The rows of D fall into several groups, and each row is roughly a mix of its group's hidden directions.
D:
[[39, 10, 47, 19, -31, 15, 51, 33, 12, -24],
[-26, 7, -39, 49, 30, -35, -7, -20, 1, 52],
[-3, 5, 63, 36, 1, 29, -34, -23, -28, -34],
[-6, 45, 49, -23, 9, -10, 39, -36, -3, 43],
[-42, -12, -48, 25, 22, -22, 41, 38, 31, 3],
[7, 6, -15, 50, -10, -37, -39, 55, 1, -31],
[22, 42, -34, 26, 36, -15, -24, 21, 0, 57],
[11, -1, 8, 45, 24, 3, 74, 39, 3, -11],
[-5, -24, -38, 36, 19, 16, 40, 58, -9, -30],
[-30, -4, -50, -32, 1, -12, -14, -51, -16, -47],
[-7, 56, -17, 24, 8, 9, 13, -3, -21, 71],
[-59, -12, 23, -48, -33, 16, 19, -33, 21, 8],
[-7, 3, -35, -9, 21, -15, 9, 45, -59, -47],
[-30, 49, 6, -11, -4, 25, -12, 32, 39, 55],
[-4, -11, -12, 39, -9, -11, -13, -41, 57, 52],
[16, -69, -6, -1, -6, -27, 4, -29, -13, -55],
[45, -18, -21, 15, 8, -7, 38, -37, -37, -51],
[23, 46, 24, -16, 43, 29, 44, 41, 9, 5],
[1, -16, 21, -9, -37, 41, 65, -14, 2, 41],
[-26, 58, 44, 1, -24, 14, -6, 45, 5, 33],
[25, -35, 26, 25, 10, 13, 66, 13, -3, -44],
[-7, -27, -3, -24, 36, -37, -40, -61, 3, 23],
[-35, 0, 6, 66, 4, 14, 12, 35, -22, -46],
[19, 3, 4, -11, 16, 47, 54, 38, 3, -50],
[-44, 20, 30, -34, 2, -3, -64, 27, -8, -22],
[2, 31, -37, 45, 64, 17, 19, 9, 10, 22],
[15, 61, 18, -27, -4, 42, -31, 32, 24, -22],
[22, -24, 9, 13, -24, -22, 31, -26, -43, -62],
[47, -26, -8, 36, 7, 11, 49, 4, 29, 46],
[-36, 74, 15, -29, -23, 17, -9, 14, -8, -30],
[-7, 40, -28, -11, 7, -12, -59, -5, 10, 59],
[-32, -3, -58, 34, 0, -18, 22, 59, 6, -4],
[6, -31, -38, 7, -17, -24, -57, -49, -25, -14],
[66, -22, -18, 26, 23, 35, 31, 27, -11, 21],
[-50, 42, 38, -25, -27, 17, 34, 29, -18, -15],
[4, 59, -9, 37, 27, -5, 21, 42, -10, 43],
[16, 29, 32, -23, 20, -2, -9, -72, 9, 38],
[44, -20, -37, 57, -19, 11, -8, 39, -21, -19],
[35, 36, 20, -15, 28, 41, 60, 3, -10, 24],
[17, -26, 32, -8, -24, -11, 11, 1, -16, -82],
[-5, 53, -27, 0, 35, 28, -10, 9, 15, 62],
[-5, -14, 24, 64, 43, 24, 27, -21, -31, -22],
[-11, 87, -28, -12, 12, 29, 9, -7, -13, 7],
[-8, -41, -44, 17, -26, -16, -27, 63, -8, -10],
[-7, -53, 26, 13, -16, -16, 18, 26, 39, 55],
[-24, -62, -21, 9, -6, -25, -13, -17, 25, 57],
[-11, 31, -12, 0, 38, -36, -56, 23, 5, -46],
[38, -63, -11, 1, 32, -5, 19, -40, -20, 28],
[-32, -51, -7, -17, -7, -32, -40, -53, 12, 16],
[-34, -18, 4, -42, 32, -32, -41, -50, 17, 7],
[60, -22, 8, -15, 2, 5, -56, -44, -16, -2],
[-28, -26, -14, -10, 22, -1, 59, 51, 19, -35],
[35, 50, -6, -15, 23, 44, -44, 31, 23, 2],
[-24, -57, -21, 26, -64, -12, -24, -10, 1, -4],
[45, -54, 20, -30, -2, -2, -28, -45, -18, 21],
[6, -2, -50, 19, 26, 6, 14, -23, 15, 73],
[31, 33, 21, -5, -12, 16, 33, 6, -20, -74],
[-35, -21, 5, -11, -55, -6, -35, -57, -11, -22],
[56, 4, 5, 45, 20, 13, 41, 14, -3, 47],
[-38, 31, -4, -3, -46, -11, -51, -39, -29, 13],
[12, 36, 39, -33, 51, 0, 35, -18, 7, 41],
[-24, 6, 5, -27, -40, -11, 8, -20, -17, -77],
[-10, -35, 20, -27, -7, 4, 25, -60, 6, 55],
[41, 22, -8, -24, 38, 8, -28, -40, 17, 53],
[-7, 21, 41, -36, 15, 32, 59, 12, 22, 31],
[-18, -10, 26, -18, -14, 18, -12, 43, 72, 25],
[-8, -52, -55, 43, 10, -31, 18, -5, 3, -29],
[-55, -32, -12, 30, -32, -52, 28, -3, -15, -1],
[-26, -1, 14, 11, -33, -41, -64, -32, -8, 30],
[57, 9, 12, 3, -4, 3, -56, -40, -39, 8],
[-34, -27, -54, 36, -13, -31, 10, 49, -5, 0],
[24, 15, 4, -16, -20, 25, -77, 40, 6, -11],
[18, -87, 6, 19, -10, -33, 7, -16, -2, -11],
[-42, -26, 15, 25, -53, -51, -27, -2, 17, 13],
[15, -51, -5, -6, -39, -9, -66, 27, -18, -6],
[28, 31, 61, -35, -22, 30, -27, -22, -26, 4],
[15, -73, 11, 41, 14, 2, -6, -19, -43, -9],
[-34, -30, -6, 32, -16, -5, 53, 35, -18, -46],
[-50, -30, -3, 17, -57, -34, -36, 2, 15, -15],
[-2, 25, 37, -22, 14, -9, 32, -74, 7, 23],
[75, 3, 16, -21, 33, 16, -39, -7, 2, 26],
[65, -18, 0, -10, 16, 4, -56, -37, 5, 21],
[-15, -37, 13, -41, 15, -1, 7, -62, 12, 45],
[34, -71, -37, 25, 14, -9, -32, -8, -1, 16],
[77, 2, 27, -5, 27, 19, -26, -16, 12, 31],
[-29, -15, -1, 44, 18, 2, 73, 4, -17, -31],
[-55, 8, 12, -9, -3, -12, -53, 17, 4, 57],
[-6, 65, 33, -26, 31, 15, 32, 37, 13, -10],
[32, -23, 28, 50, 11, 11, 66, 4, 16, -12],
[-55, 7, -12, -11, -19, -2, -19, 4, 37, 66],
[14, -45, 4, -4, -13, -24, 7, -25, -28, -73],
[-20, 50, -15, 49, 14, -11, 34, 36, 2, 39],
[-38, -37, -21, 10, -41, -33, -51, -28, 0, -18],
[-63, 7, 25, -30, -34, 11, 36, 18, -8, -37],
[-25, -25, -50, -19, -14, -27, -50, -20, -32, -31],
[4, 27, -23, -15, -4, -12, -75, -26, -6, 43],
[26, 38, 20, 32, -23, 20, 57, 23, 12, 39],
[7, -53, -14, 29, -16, 10, -30, 53, -26, -34],
[9, -31, 17, -8, -26, 29, 53, -34, -2, 54],
[-2, -18, -24, 17, -51, 50, 23, 44, -2, -34]]

Each list below has two rows that fit no group; the rest each fit one group, if only roughly. Name those rows in the order they come.
  q_9: [15, -26, -17, 16, 34, 6, -10, 10, 36, 76]
  q_812: [-20, 1, 10, 0, -34, 26, 48, 24, -6, -68]
  q_975: [-31, 16, 14, 11, -36, -1, 9, 14, 28, 77]
  q_381: [-10, 75, 20, -32, 46, -2, 0, 3, -4, -26]
  q_431: [33, 50, 3, 36, 11, 21, 38, 14, -12, 51]
  q_195: [41, 2, -11, 32, -7, 40, 35, 64, -6, -7]
  q_709: [32, -14, 0, 24, -34, -10, 67, -26, -20, -35]
  q_342: [-34, -50, -5, 11, -54, -29, 18, -22, 18, 34]
  q_811: [43, -13, 26, -32, -8, 1, -66, -29, -3, 30]
  q_280: [20, -57, 12, -7, -23, 5, -25, -62, 26, -15]
  q_349: [8, -35, 45, -25, -51, -8, -49, -15, -18, -18]
  q_935: [39, -49, 18, -19, -9, 12, -34, -53, 33, -1]
  q_297: [7, -24, -3, -3, -24, 9, -41, 37, -16, -73]
  q_945: [-8, -62, 6, -10, -30, -30, 0, -19, -2, -60]
  q_733: [-29, 2, -14, -41, -19, -4, -13, -21, -3, -78]
 | q_812; q_297
  q_282: [48, -41, -20, 28, -7, 6, 60, -16, 28, 0]
  q_93: [0, -62, -3, -5, -6, -6, -52, -7, -30, -47]
  q_30: [36, -17, -26, -23, 30, -2, -42, -13, 45, 47]
  q_263: [-15, -41, 29, -15, -23, -37, -34, -11, -37, -47]
  q_837: [-17, 48, 62, -20, -26, 20, -6, -5, 3, -43]
  q_748: [37, 48, -1, 7, -5, 46, 50, -1, -37, -7]
  q_984: [6, -33, -55, 49, 44, -6, 17, 14, -10, 27]
  q_551: [47, -73, -12, 22, 10, -9, 30, -15, 19, -2]
  q_983: [23, -24, -50, 6, 34, -15, 7, -59, -36, -1]
  q_275: [2, 66, -22, 33, 30, 13, 44, 13, 19, -19]
  q_49: [-41, -1, -46, 41, 23, -24, 53, 14, 7, 13]
  q_776: [-14, -20, -7, -33, -39, -5, 56, 41, 5, -42]
 | q_93; q_275
  q_147: [-30, -74, 2, -15, -27, -33, -22, -18, 18, -16]
  q_207: [-18, 86, 10, -5, 5, 16, -12, 14, -35, 10]
  q_611: [30, -33, -1, 0, 1, 24, 76, -32, -7, 22]
  q_701: [-11, 44, 21, 52, -12, -23, 62, 0, -13, 7]
  q_352: [15, 42, 18, 17, -6, 5, -31, -26, 27, 69]
  q_502: [-71, -5, -8, -52, -21, -1, 2, 20, -7, -33]
  q_574: [-53, 48, 41, -17, -16, -25, -3, 26, 16, -33]
  q_393: [3, -83, -14, 4, 9, -25, -24, -10, 28, 23]
  q_221: [-22, 10, -5, 14, 17, 14, 84, 19, 3, -34]
  q_785: [-17, 35, 29, -62, 10, 27, -5, 26, 35, 30]
  q_817: [14, 53, 15, 38, 8, 8, 2, 7, 22, 67]
  q_808: [-19, 51, 15, 33, -1, 4, 16, 20, 35, 60]
 | q_611; q_701
  q_412: [15, -27, -64, 40, -17, -5, 17, 42, -5, 30]
  q_354: [13, -9, -43, 66, -19, 11, -10, 42, 12, -29]
  q_501: [4, 23, 21, 10, -7, 48, -20, 52, -1, -58]
  q_510: [-1, -59, -20, -16, 16, -14, -30, -64, -2, 18]
  q_809: [-29, 68, 17, -36, 23, -21, -20, -11, -3, -35]
  q_397: [-45, -40, -4, -34, 10, -32, -51, -20, 29, -5]
  q_707: [-31, 62, 37, -18, -29, 22, -1, 40, 19, 10]
  q_379: [-8, -49, -21, 23, -26, -38, -56, -1, -17, 30]
  q_346: [-41, 17, 4, 34, -11, 15, 40, 47, -1, -51]
  q_942: [41, -47, -6, 44, -2, -31, 37, -21, -32, 13]
  q_841: [26, -41, -20, -31, -10, 20, 49, 45, -2, -35]
 | q_412; q_354
  q_118: [30, 23, 9, 3, 25, 61, 7, 45, 5, -43]
  q_205: [47, -37, 19, -52, -27, 15, -46, 2, -9, -7]
  q_67: [-44, 33, -7, 29, 0, -6, 60, 47, -1, 3]
  q_62: [0, -5, -29, 15, 24, -17, -52, 51, 11, -50]
  q_842: [10, -40, 8, -25, -23, -44, -10, -55, -4, 43]
  q_780: [-20, -10, 35, 15, -16, 25, 49, 18, -17, -63]
  q_377: [23, -21, 2, 14, -34, -5, -42, -57, -43, -24]
  q_736: [-34, 25, -16, -47, 13, 39, -9, 9, 2, -62]
  q_540: [23, 19, 12, 25, -35, 39, -11, 61, -19, -35]
  q_28: [5, 53, 10, -30, 10, 29, -64, -7, -10, 28]
  q_608: [-29, 5, 43, -3, -52, 1, -49, 19, -9, -40]
  q_143: [-34, 17, 14, -23, -38, -2, 56, 27, 11, -47]
  q_644: [43, 2, 3, -15, 24, 54, 57, -5, -9, 30]
  q_535: [-7, 35, 37, 7, -20, 23, 9, 45, 37, 52]
 | q_540; q_28
  q_932: [43, -37, 22, 20, -26, -9, 50, -5, -3, -49]
  q_63: [-24, 4, 36, -80, -13, 25, -15, 8, 3, -22]
  q_145: [-9, -30, -50, 5, 9, -28, -11, -61, -42, -2]
  q_50: [18, -5, 11, 52, 42, 7, 21, 10, -17, -64]
  q_386: [-5, -50, 8, -51, -1, 8, 19, 13, -5, -64]
  q_824: [36, -34, 56, 26, -22, -19, 18, 19, -30, -35]
  q_442: [23, 18, 4, 14, 9, 5, 41, 66, -8, -50]
  q_432: [-27, 15, -4, 2, -15, 9, 67, 41, 5, -48]
  q_846: [-56, -44, -4, -6, -29, -6, 28, -3, 12, -54]
  q_552: [-23, -20, 17, -79, -21, 12, -28, -7, 2, -32]
  q_614: [4, 7, -19, -6, -14, -11, -38, -78, -36, -15]
 | q_50; q_442
  q_729: [40, -7, -39, 37, 34, 5, -20, 3, -12, 59]
  q_595: [0, -21, -2, 24, 13, 3, -4, 17, 30, 86]
  q_89: [10, 25, 8, 66, 15, -1, 55, 22, 13, 29]
  q_870: [39, -48, 43, -6, -14, 15, -44, -17, -32, -21]
  q_272: [21, -31, -40, 33, 8, -10, 29, -24, 16, 63]
  q_212: [-17, 60, -38, -7, 16, -26, 2, -5, 35, 48]
  q_413: [-2, 17, 0, 72, 16, 7, 28, 56, 2, 14]
  q_962: [26, -1, -5, 74, 26, -8, 46, 16, 11, 23]
  q_237: [3, -77, -30, 16, -3, -10, 32, 32, -22, -13]
  q_71: [5, 64, 46, 7, -30, 20, 29, 38, -4, -3]
  q_101: [23, -33, -8, 49, 19, -5, 58, 18, -12, -40]
  q_848: [19, 24, -33, 14, 20, -15, -46, -17, 29, 62]
  q_56: [-58, 12, -35, -46, -19, 4, -38, -15, 30, 1]
 | q_729; q_413
  q_198: [37, 53, 7, -10, 41, 36, -10, 24, -11, -42]
  q_716: [46, 23, 16, 36, 1, 24, 50, 26, 14, 40]
  q_179: [-50, -9, -30, -49, -25, -14, -52, -19, -2, -10]
  q_986: [-16, 11, -6, 4, 10, -38, -78, -26, -8, 32]
  q_829: [-62, -26, -23, -15, -49, -25, -4, -28, 20, 17]
  q_600: [-50, -17, -21, 42, -5, -15, 61, 15, 20, -17]
  q_575: [-54, -29, 28, -20, -32, -30, -4, -38, 25, 31]
  q_541: [22, -18, 23, -50, -20, 14, -53, -43, -16, -22]
  q_68: [-12, -44, -49, 6, 3, -31, -2, -60, -30, 0]
  q_930: [-28, 20, 18, -59, 33, -18, 0, -39, -7, 43]
  q_400: [34, 21, 11, -56, 22, 22, 53, -24, 23, 3]
  q_468: [-36, 12, -27, 13, -22, -2, 14, -13, 22, 78]
  q_81: [-2, -5, -21, -21, 21, -39, 49, -48, 14, 45]
  q_636: [8, 32, 23, -8, 34, 21, 45, 59, 25, 22]
  q_44: [-41, -22, -39, 16, -43, -46, -16, 41, -1, 5]
 | q_986; q_930
  q_698: [21, -7, -23, 34, -13, -28, 47, -51, -45, 1]
  q_905: [-55, 51, -4, -23, -12, 14, -42, -2, 22, -33]
  q_189: [37, 42, -14, -15, 53, 41, 13, 28, -12, -27]
  q_202: [27, -42, -26, 55, 42, 23, -5, 30, -19, -7]
  q_226: [12, -6, -6, 78, 9, -12, 57, 7, -8, -8]
  q_741: [-4, -23, 1, -8, -28, -6, -11, -31, -59, -62]
  q_344: [-52, 46, 7, -46, 17, -1, -22, -15, 7, -43]
  q_180: [19, 29, -26, 22, 50, 23, -1, 2, -6, 66]
  q_607: [-49, 64, 2, -1, -3, 0, 14, 38, 7, 41]
  q_598: [-10, -26, -11, -10, -19, -21, 1, -34, 1, 83]
  q_814: [-2, -46, -33, -17, 20, -24, -28, -42, -21, -50]
  q_695: [65, 9, -6, 26, 21, -3, -44, -28, -3, 41]
  q_635: [-28, 13, 22, 2, -47, 13, -32, 45, -6, -54]
  q_891: [37, -73, 9, -2, 3, 10, 6, -31, 19, -40]
 | q_905; q_598
  q_490: [-21, -37, -15, 38, -34, -39, -46, 33, 16, -17]
  q_730: [-20, -31, -69, 4, -6, 1, -13, 25, -23, -49]
  q_85: [40, 39, 34, -16, 35, 38, -29, -37, 8, 17]
  q_813: [-47, 41, -14, 7, 27, -2, -32, 39, 11, 47]
  q_979: [45, 6, -15, 39, 1, 26, 23, 69, 0, -10]
  q_406: [53, -57, 13, -11, 5, 10, -6, -24, -16, -50]
  q_234: [-6, 51, -13, 36, 8, -9, -12, 4, 21, 71]
  q_525: [15, 20, 9, -58, -5, 11, -70, -15, -17, 11]
  q_589: [-25, 58, 22, 5, -5, 1, 16, 57, 9, -42]
  q_559: [1, 0, -6, -3, -23, 30, 2, 76, 5, -50]
  q_39: [8, -64, -31, 43, -26, -26, -39, 7, 1, 4]
 | q_730; q_813
